Named turns come first, each shown by rows before and after it. Which turns, in which order, take the first row of each pair that follows to the second? Write the first one first, as in the answered first pair.
turn N:
[-1.02  1.94 -0.83  0.05 -1.27  0.20 -2.98 -0.68  2.82  2.05 -1.64]  ->  [-0.39 -2.71  1.42  4.35  0.99  0.16  0.20 -0.76  0.07  0.39  0.23]
[ 1.37  1.50 -4.13 -0.54 -1.61  3.75 -1.48  0.13  0.40 -0.18 -1.89]  ->  [-0.58 -0.92 -2.59  4.09 -1.90  2.01 -1.69 -0.49 -1.88  1.73 -1.65]
[-2.53 -0.92  2.02 -2.08 -1.83  1.31 -0.33 -0.67 -1.97  0.01 -0.14]  ->  [-2.18 -1.48  2.32 -2.13 -1.26  1.73  0.51 -0.59 -2.15 -0.82  0.37]
turn Q:
[-0.74 -0.46 -1.63  2.33  1.32  1.52 -1.00  0.71  0.04 -0.36 -3.15]  ->  [-1.28 -2.21  0.84  2.46  0.83  1.14 -0.24 -0.23 -1.87 -1.08 -1.45]
[ 0.43  0.96 -0.55 -5.16  0.38 -0.08 -1.69  0.33  2.20  0.21 -0.25]  ->  [-0.76  0.95 -2.18 -1.74 -0.42 -0.25 -3.63  0.43  2.43  1.26 -2.50]
[ 0.92 -2.35  0.15  1.61  1.83 -0.28  0.62  0.18 -1.73 -1.62  1.05]  ->  [ 1.91 -1.50 -0.45 -0.03  2.60 -0.33  1.08  0.64 -0.84 -2.03  1.27]
[ 0.48  0.48  1.97  0.60 -0.66 -0.87  1.68  0.71  0.04 -0.20  0.36]  ->  [ 1.02  1.31  1.25  0.05 -0.12 -0.70  1.61  1.02  0.54 -0.13  0.15]
turn Y:
[ 2.69 -0.66  0.41 -1.19  1.93  0.06  1.53  0.72 -0.28  0.61  0.08]  ->  [ 0.90 -1.64 -0.18  2.36  0.43  0.98 -0.28  0.16 -0.51  0.40 -2.29]
[-1.24  1.52  0.41 -5.11 -1.85  2.59 -0.57  0.65  0.91 -2.03 -1.19]  ->  [-1.67 -0.27  0.84 -2.95 -2.02  3.83 -0.38  0.17  0.44 -3.70 -1.69]
[ 2.00 -0.02  0.33 -2.33  2.61  0.04  2.13  0.68 -0.04 -1.05  2.34]  ->  [-1.17 -1.72 -0.98  3.77  0.02  1.57 -0.91 -0.55 -0.12 -1.14 -1.69]
turn U:
[-1.26  1.36 -3.20  1.20 -2.08 -1.93 -2.77 -0.26  1.67 -0.88  0.43]  ->  [ 1.11 -0.10 -3.50  2.45  1.27 -1.71  0.08  0.94  1.56 -1.93  1.69]
[-0.25 -0.41  1.54 -4.44 -2.10  2.27 -0.32 -0.20  0.50 -3.21 -0.04]  ->  [-2.44 -2.69  1.80  3.80 -1.98 -0.32 -1.08 -0.57 -2.04  0.40 -0.91]
[-0.91 -1.96  3.65  0.28  0.25 -2.30  2.03 -0.64 -3.53  0.12  3.01]  ->  [-0.72 -0.47  3.61 -3.89 -0.72 -1.10  1.58 -1.00 -2.42 -1.13  2.87]
[-1.13 -0.97  2.75  0.41 -1.58 -1.72 -1.50 -2.27 -0.94 -0.51  2.09]  ->  [ 1.09 -1.49  2.66  0.39  0.50 -1.25  0.84 -1.44 -0.76 -1.85  3.25]
Now pairs of rows:
Between the rows of a pair lie 2 to 4 turns.
[-0.78 -2.19  3.38  1.22 -1.98 -1.07  2.13 -0.84 -1.32  2.30  2.22]  ->  [ 2.28  2.29 -1.02 -2.74  0.22 -0.13  2.04  1.57  2.79  2.39  0.54] | Q, Q
[ 3.34  2.90 -2.20 -1.32  2.68 -1.39  0.37  1.39  0.98  2.39  0.22]  ->  [ 0.83  1.61 -1.71  3.19  1.19 -2.43 -1.17  0.48 -0.64  4.14 -0.80] | Q, U, N
[ 1.86 -0.41 -2.47  5.27  2.73 -1.08  1.24  1.64  0.49  0.89 -1.77]  ->  [ 3.47  1.54 -2.63 -2.21  2.43  1.55  1.68  1.66  2.63 -2.42 -0.85] | Q, N
[ 0.87  1.26 -0.22  1.38  3.48 -3.65  1.88  2.02 -0.97  4.04  2.76]  ->  [ 1.44  3.26 -1.89 -0.87  3.19 -3.09  0.58  2.48  0.82  3.99  1.47] | Q, N, N
[-1.11  1.28  1.26 -2.99 -2.06  0.15 -1.45 -1.08  0.16 -0.41  0.01]  ->  [ 0.61  0.75 -1.19 -1.33  0.13  2.26 -0.46  0.35  1.86 -2.39 -1.66] | Y, U, N, Q
[ 2.55  1.81 -2.90  1.27  4.09  2.45  0.98  2.10  2.57 -0.27 -0.70]  ->  [ 2.16  3.26 -3.41 -0.19  3.13  2.07 -0.13  2.17  3.20  0.70 -1.09] | Y, Y, N, U
[-1.47 -3.22  1.33  3.50 -1.71  1.94 -0.60 -2.46 -2.69 -1.58  0.28]  ->  [-2.26  0.35 -1.24  2.31 -3.23  1.61 -3.65 -1.99 -0.25  0.30 -2.35] | N, Q, N
[-0.45  0.29  2.67 -0.98  0.83 -2.55  0.35  0.36 -0.67  3.71  3.14]  ->  [ 0.21  2.46 -0.29 -0.35  1.45 -2.28 -0.71  1.80  1.64  4.51  0.78] | Q, Q
[ 0.71 -1.26 -1.52  3.81  1.77  0.62  0.50  1.20  0.48 -0.60 -1.77]  ->  [ 2.41 -1.01 -0.17  0.13  3.20 -0.39  2.71  1.45  0.01 -0.59  1.09] | Y, U, U, Y
[ 1.88 -1.96  1.11 -1.86  2.15 -0.01  4.31 -0.51 -0.98 -2.24  3.65]  ->  [ 1.33  1.13 -5.11  2.79  1.97  0.86  0.46  1.07  2.70  0.23 -2.54] | Q, Q
[ 0.19 -1.68  0.67 -0.52 -1.00  3.18  0.76 -0.36 -0.27 -4.47 -1.14]  ->  [ 1.55 -1.55 -0.11  4.22  2.58 -0.67  2.37  1.39 -1.05  0.31 -0.30] | U, Q, Y, U
[ 2.35 -1.18 -1.77  2.83  4.03 -0.95  4.75  2.19 -0.16  2.59 -0.32]  ->  [-1.58 -2.68  2.60  2.73 -0.31 -2.86  2.88 -0.65 -3.55  4.03  0.90] | U, U, Q
[-0.93  0.50  1.55 -0.43  1.81 -1.81  1.28 -1.71 -2.46  0.72  1.95]  ->  [-1.73 -1.33  1.15  1.77  1.12  0.70  0.85 -2.45 -2.31 -1.91  0.00] | U, U, Q, Y
[-0.58 -1.00  0.77  2.70 -1.45 -1.24 -1.42 -0.83 -1.68  0.16 -0.64]  ->  [-0.76 -0.27  0.51  0.19 -2.54  0.60 -1.91 -1.28 -0.68 -1.87 -1.29] | N, U
[-2.44 -0.21  1.73  1.59  0.06 -2.00  1.08  3.05 -1.69  4.26  4.00]  ->  [-1.02  0.54  1.60 -4.78 -0.34  1.28  2.06  3.03 -0.28 -0.47  4.57] | Y, U
[ 0.34  2.14  1.39 -3.72  0.83 -2.25 -0.44  0.34 -0.27  2.87  2.54]  ->  [ 2.92 -0.32 -0.38 -1.53  3.57  2.10  2.23  1.29  1.14 -2.32  1.23] | Q, Y, Q
[-1.56 -4.19  0.51  1.46 -0.12 -1.25 -0.19 -0.42 -1.69  1.57 -1.66]  ->  [ 1.72 -1.96 -1.93 -0.84  2.93 -0.85  1.31  1.58  0.83  1.54 -1.76] | U, Q, N, U
[-0.52 -0.75  2.23 -1.09 -0.36 -1.00  0.48 -0.36 -1.14 -0.16  2.68]  ->  [-1.49  0.28 -0.29 -0.83 -1.92  1.47 -2.03 -0.42  0.72 -1.42 -0.83] | Q, Y, U, N
[-0.56  3.01 -0.60 -1.64 -0.69  0.04 -1.16 -0.52  2.01  1.03 -0.85]  ->  [-2.56  0.15  1.59  0.85 -1.82  0.56 -1.16 -2.12 -0.23  0.02 -0.39] | Y, U
[ 0.41  2.27 -1.59 -2.70  2.02 -3.19 -3.22 -1.03  1.13  1.86 -1.91]  ->  [ 2.01  1.97 -1.67 -3.35  3.66 -2.80 -1.56 -0.25  1.35  0.82 -1.04] | U, U
[-2.62 -1.70  0.47  0.20 -1.35  0.25 -0.75 -2.12 -1.71 -1.89 -0.34]  ->  [-2.60 -1.50  0.16 -0.18 -1.45  0.86 -0.95 -2.22 -1.34 -2.27 -0.61] | N, U, U, U
[ 0.99  0.20 -1.05  0.78  1.83 -1.99  0.54  1.84 -0.11  1.10  1.12]  ->  [ 0.32  1.05 -0.65 -2.96 -0.60  0.54 -0.63  0.73  0.87 -1.67  0.36] | Y, U
[ 1.49 -0.05 -0.31 -2.95 -0.05  2.28  0.44 -0.05  1.13 -3.50  0.36]  ->  [-0.29 -3.24  1.90  2.60 -0.22  0.51  1.00 -1.03 -2.10 -1.70  1.06] | N, N
[-1.71  0.83 -0.64  0.60 -0.24 -0.13 -1.26  0.42 -0.21  2.14 -1.08]  ->  [ 0.08 -0.51 -0.31  1.17  2.03 -0.58  1.05  1.20 -0.76  1.43  0.59] | U, N, N, Y
[ 1.93  1.56  0.93 -3.33  2.81 -3.88  2.55  1.88  0.63  2.39  3.23]  ->  [ 1.76  2.96  0.33 -5.27  1.57 -3.24  1.42  1.62  1.76  1.71  2.46] | Y, N, U, Y
[-1.41 -0.30  2.77 -2.89 -0.74  0.09 -0.20  0.62 -0.24 -0.09  0.69]  ->  [-1.34 -0.18  2.35 -0.22  0.38 -1.90 -0.07  1.23 -0.46  2.65  0.82] | U, Q, N, U
[ 0.57 -0.18 -2.18 -0.28  1.51  2.41 -0.10  1.55  1.73 -0.05 -3.47]  ->  [ 1.60 -0.73  1.08 -2.52  2.90 -0.30  2.47  1.53 -0.32  1.21  0.86] | Y, N, Y
[-0.90 -1.77  3.06  1.17 -0.57 -0.99  0.47 -1.08 -2.59  0.67  0.67]  ->  [ 2.20  1.38 -0.10 -3.41  1.46  0.71  1.05  0.84  1.23 -0.97 -0.20] | U, Q
[ 1.34  2.08 -1.19 -1.46 -1.50  0.57 -0.73  0.88  1.29 -0.47 -2.52]  ->  [ 0.30  1.64 -0.80  0.91 -2.09 -0.16 -1.24  0.37  0.73  0.85 -2.97] | U, U, U
[ 0.07 -0.46  0.98  1.62 -0.35 -2.53  2.15 -0.16 -0.70  0.92  1.94]  ->  [ 0.04  2.30 -2.10  0.93 -1.12 -1.12 -0.23  0.55  1.87  1.29 -1.20] | N, Q, U
[-1.63 -1.73 -0.68  4.69 -0.70  1.58 -0.92 -1.00 -0.69 -1.76 -2.73]  ->  [-0.62  1.50  2.52 -4.58 -1.07 -1.73 -0.19 -0.98 -1.39  0.74  2.25] | Q, N, N, Y
[ 2.02  1.39 -1.77  1.02  2.57 -1.72 -1.77  1.92  0.05  2.05 -0.50]  ->  [ 1.13 -2.10  0.55  3.67  2.31 -1.18 -0.76  0.48 -2.13  0.34  0.24] | Q, Y, Y
[ 1.00 -0.72 -1.59  1.52  0.06 -0.94 -0.22  0.41  1.05  2.26 -0.91]  ->  [ 1.10 -2.20 -0.89  2.51  0.34  0.06  0.54  0.01  0.43  0.74 -0.59] | Y, Y
[ 1.63  1.85  0.38 -2.83  1.68  0.65  2.08  0.31  1.19 -0.50  0.90]  ->  [-0.07  2.53 -1.98  1.67  0.52  0.29 -0.68  0.43  1.77  1.58 -2.36] | Q, U
[ 0.32 -1.38  0.50  0.83  0.10  1.78  0.90 -0.85  0.00 -2.82  0.00]  ->  [-0.13  0.23  1.36 -2.54 -0.99  0.71  0.08 -1.15 -0.14 -1.72  1.07] | N, N, Q, N
[ 0.14  1.10  1.06 -2.43 -0.23 -0.97 -0.82 -0.15 -1.16  1.08  2.32]  ->  [-0.29 -1.25  1.46  1.51  0.13 -0.98 -0.28 -0.52 -2.36  0.96  2.00] | U, Y
[ 3.62 -1.06 -2.07  4.28  5.49  0.24  2.18  1.53  1.11  0.62 -0.50]  ->  [ 0.13 -1.44 -2.72  5.38  0.68  3.03 -1.87 -0.43  1.32 -1.16 -4.23] | N, U, Y, Y
[-0.54  1.70 -2.30 -1.68 -1.91  1.56 -1.98 -0.35  2.54 -0.34 -1.52]  ->  [-0.13 -0.83 -2.71  3.76 -0.35  1.50 -0.89 -0.11  1.30  0.02 -1.89] | U, U, Q, N
[ 1.07  0.21  1.16 -2.40  0.38  0.32  2.50  0.00  0.54  0.25  1.71]  ->  [-0.75  1.57 -1.02  0.86 -0.85 -0.61 -0.44  0.14  1.50  2.99 -1.46] | Q, U
[ 1.72  2.41 -2.06 -2.95  1.13  2.65 -0.52  0.66  2.52 -0.95 -0.69]  ->  [ 1.18 -0.36 -2.30  1.68  1.63  3.74 -0.31  0.42  1.78 -1.98 -1.99] | Q, N, N
[-2.73  0.99  0.54  0.87 -3.92  0.00 -0.93 -1.08 -0.39  2.54  0.45]  ->  [ 1.89  0.22 -0.06 -1.34  0.86  1.58  3.62  0.90  0.94 -0.86  2.77] | Q, U, Y, U
[-1.25  0.07  3.07 -1.30 -1.01 -3.27 -0.85 -0.55 -2.14  3.04  2.91]  ->  [ 0.59  3.23  0.25 -4.81 -0.32 -1.99 -1.08  0.80  0.63  2.50  1.60] | U, U, Q
[ 0.01  1.14 -1.34  2.76  0.15 -1.07 -0.93  0.51  0.55  2.72 -0.65]  ->  [ 0.40  2.17 -0.27 -0.40  0.05 -2.07 -0.73  0.49  0.29  3.22  0.79] | Y, N, U
[ 0.55 -2.16 -0.47  4.52  1.91 -0.02  2.12  0.20 -1.22 -0.63 -0.32]  ->  [-2.41 -1.51  2.26 -0.63 -2.92  0.86 -0.65 -2.54 -2.31 -1.90  0.02] | U, Y, N, Q
[-0.71  0.38  2.21 -0.48 -0.74 -1.91 -0.35 -0.25 -2.07  1.73  1.31]  ->  [ 1.62  1.74  0.10 -1.86  1.42 -1.07  0.82  1.36 -0.04  1.06  0.93] | U, Q
[-1.44 -1.19  1.64 -0.46 -1.05 -0.59 -0.88 -1.28 -1.60  0.42  1.88]  ->  [-1.33 -0.15 -1.23  0.28 -1.36  1.70 -2.36 -0.90  0.67 -0.78 -1.47] | N, Q, Y, N
[ 1.60 -2.95  2.09  4.61  3.12 -2.92  3.54 -0.08 -2.16  1.58  2.14]  ->  [-1.54  3.62 -0.38 -4.60 -3.86 -0.29 -3.60 -1.39  2.25  1.23 -2.24] | U, Y, Y
[-0.34  0.29  0.96 -1.59  0.82 -0.57  1.65 -2.04  0.54 -3.19  0.80]  ->  [-0.89  3.00 -0.86 -0.81  0.50 -2.46 -0.57 -1.43  1.61  0.32 -0.71] | U, U, Q, N
[-0.50 -0.72 -1.67  2.10  2.70  0.68  0.22  0.10  0.11  1.29 -0.64]  ->  [-2.70  0.20 -0.03 -0.64 -0.43 -0.29 -1.62 -1.30 -0.58  2.29 -0.15] | Q, U, N
[-1.15  0.39  2.14 -1.48  0.66  1.51  1.11 -1.62  0.59 -0.94  1.17]  ->  [-1.24  2.19 -0.65 -0.23  0.72  1.83 -0.47 -0.89  2.31 -0.01 -1.27] | Q, Q
[-2.08 -1.02 -2.63  5.14 -2.08  2.28 -1.80 -0.99  0.77 -2.17 -5.37]  ->  [-2.44  4.38 -0.36 -2.62 -3.24 -3.92 -2.86 -0.81  0.28  4.24 -1.58] | Q, Y
[ 1.18  0.31 -0.39 -2.18  0.50  0.96  1.80 -1.09  0.46 -2.06  1.64]  ->  [-0.83 -0.65 -0.84  0.76 -1.51  1.93 -0.23 -2.10  0.20 -2.34 -0.60] | Y, U, U, Q
[ 3.61 -0.11 -4.51  0.75  1.15  2.38  2.96  2.14  2.02 -2.58 -1.63]  ->  [ 0.56  3.28 -3.61  0.20 -1.84 -2.82 -0.68  1.39  0.95  4.61 -1.42] | Q, Q, Y
[-0.53  1.36 -1.80 -2.48 -1.44  0.19 -0.34  1.96  2.23 -1.49 -1.13]  ->  [-2.59  0.70 -0.41 -1.63 -3.17 -0.69 -1.53  0.84  0.82 -0.31 -0.74] | N, U, U
[-1.71  0.92  1.63 -2.88 -1.66 -0.66 -1.98 -1.06 -0.20  0.94  1.50]  ->  [-0.41 -1.94  2.72 -1.45  0.03 -0.22  0.66 -0.77 -1.17 -0.84  2.93] | N, U
[-0.12 -1.50 -1.79  0.55  0.55 -1.97 -0.83  1.39  1.94 -0.40 -1.91]  ->  [-1.83 -2.64  0.85 -0.88 -1.39 -2.09 -0.99 -0.04  0.08 -1.31 -0.66] | Q, U, U, Q
[ 1.09  0.34 -1.13 -0.17  1.25  1.85  1.18  0.64  1.15 -2.07 -0.78]  ->  [-0.76  0.33  1.16 -2.52 -1.36  1.09  0.13 -0.94 -0.27 -1.98  0.44] | N, N, Q, U
[-0.90 -1.77  1.25  1.00  1.64  1.00  1.32  0.20 -2.27 -2.01  1.14]  ->  [-2.76 -0.15  1.50  0.86 -0.36 -1.01 -1.11 -0.42 -2.78  1.14  0.41] | Y, Q
[ 1.78  0.56  1.11 -1.39  3.05 -0.29  0.88  0.30 -0.44  0.04  2.84]  ->  [-0.50 -0.26 -0.66  4.27  1.77 -0.11 -1.39  0.02 -0.46  1.33 -0.37] | Q, N, Y, Y
[-0.02 -0.19  0.81  1.13  1.01 -1.58  4.02 -0.39 -0.23  0.40  1.26]  ->  [-2.42  1.18  0.62  0.14 -1.74 -2.19  1.24 -1.33 -0.32  2.28  0.41] | N, U, Q
[ 1.56  0.53  0.34 -3.50  0.87  3.28  0.54 -0.24  1.06 -3.44  0.54]  ->  [ 0.85  3.33 -0.99 -4.16 -0.20  1.78 -1.62  0.07  2.11 -0.85 -0.65] | Y, Y
[-1.84 -2.70  0.58  3.24 -1.72  1.82 -0.73 -0.95 -1.11 -0.34 -1.44]  ->  [-1.59 -2.37  1.20  3.72 -1.02 -0.26 -0.12 -0.50 -1.80  1.79 -0.15] | Q, N, U
[ 2.26  3.64 -1.38  1.33  3.20 -1.40 -0.94  1.21  0.18  3.81  0.59]  ->  [ 1.40  0.85  2.69  0.55  2.69 -1.99  0.93 -0.42 -2.79  2.67  3.65] | Q, Q, Q
[-2.78 -1.52 -0.15 -2.11 -2.62  0.56 -2.56 -0.88  0.74 -0.04 -0.36]  ->  [-0.38  0.65 -2.41 -2.24  0.52 -1.25 -1.75  1.27  2.44  2.72  0.06] | U, Q, Q, N
[-4.23  0.67  1.52  1.92 -1.21 -2.29 -1.62 -2.34  0.01  2.80  1.46]  ->  [ 1.37  1.66 -1.90  0.06  4.48 -0.49  2.33  0.98  3.28  0.20  2.06] | U, Q
[ 0.19 -1.93 -0.23  0.13  0.03  3.41  1.17 -0.26 -0.37 -3.88 -0.26]  ->  [-2.72 -0.09 -0.07  1.83 -2.90  0.80 -2.19 -0.99 -0.95  0.72 -1.69] | Y, Q
[ 0.90  0.26 -1.63 -3.59  0.56  3.08  1.85  0.14  2.19 -4.46 -1.21]  ->  [ 0.36  0.88  1.79 -5.72  0.72 -1.25  2.89 -0.32 -0.24 -0.94  2.91] | N, Y
[ 1.25  1.12 -2.02 -1.38 -0.46 -0.04 -1.64  0.66  1.43 -0.52 -1.85]  ->  [ 2.81  0.09 -1.08 -1.46  1.43 -0.70  0.51  0.95  0.69 -0.82  0.09] | N, N, Y, Y
[-2.41 -1.06  1.04  4.93 -1.46 -2.47 -2.19 -1.48 -2.25  3.64 -0.87]  ->  [ 2.89  3.37 -2.67 -5.00  1.81  0.94  0.18  1.13  3.18 -0.89 -0.67] | Q, N, Q
[-0.98  0.31 -1.29  1.57 -0.11 -0.34 -0.12 -0.36  2.59  2.41 -0.85]  ->  [ 0.03 -2.00  0.34  2.25  1.30  0.29  2.21 -0.56  1.61  0.44  0.72] | N, Q
[ 0.33  1.41  0.08 -2.46 -0.57 -0.55 -1.28  1.09  0.12  1.23 -0.65]  ->  [ 0.78 -0.46  1.13 -2.52 -0.19  1.05  0.11  0.65 -0.29 -1.54  0.02] | Q, N, U
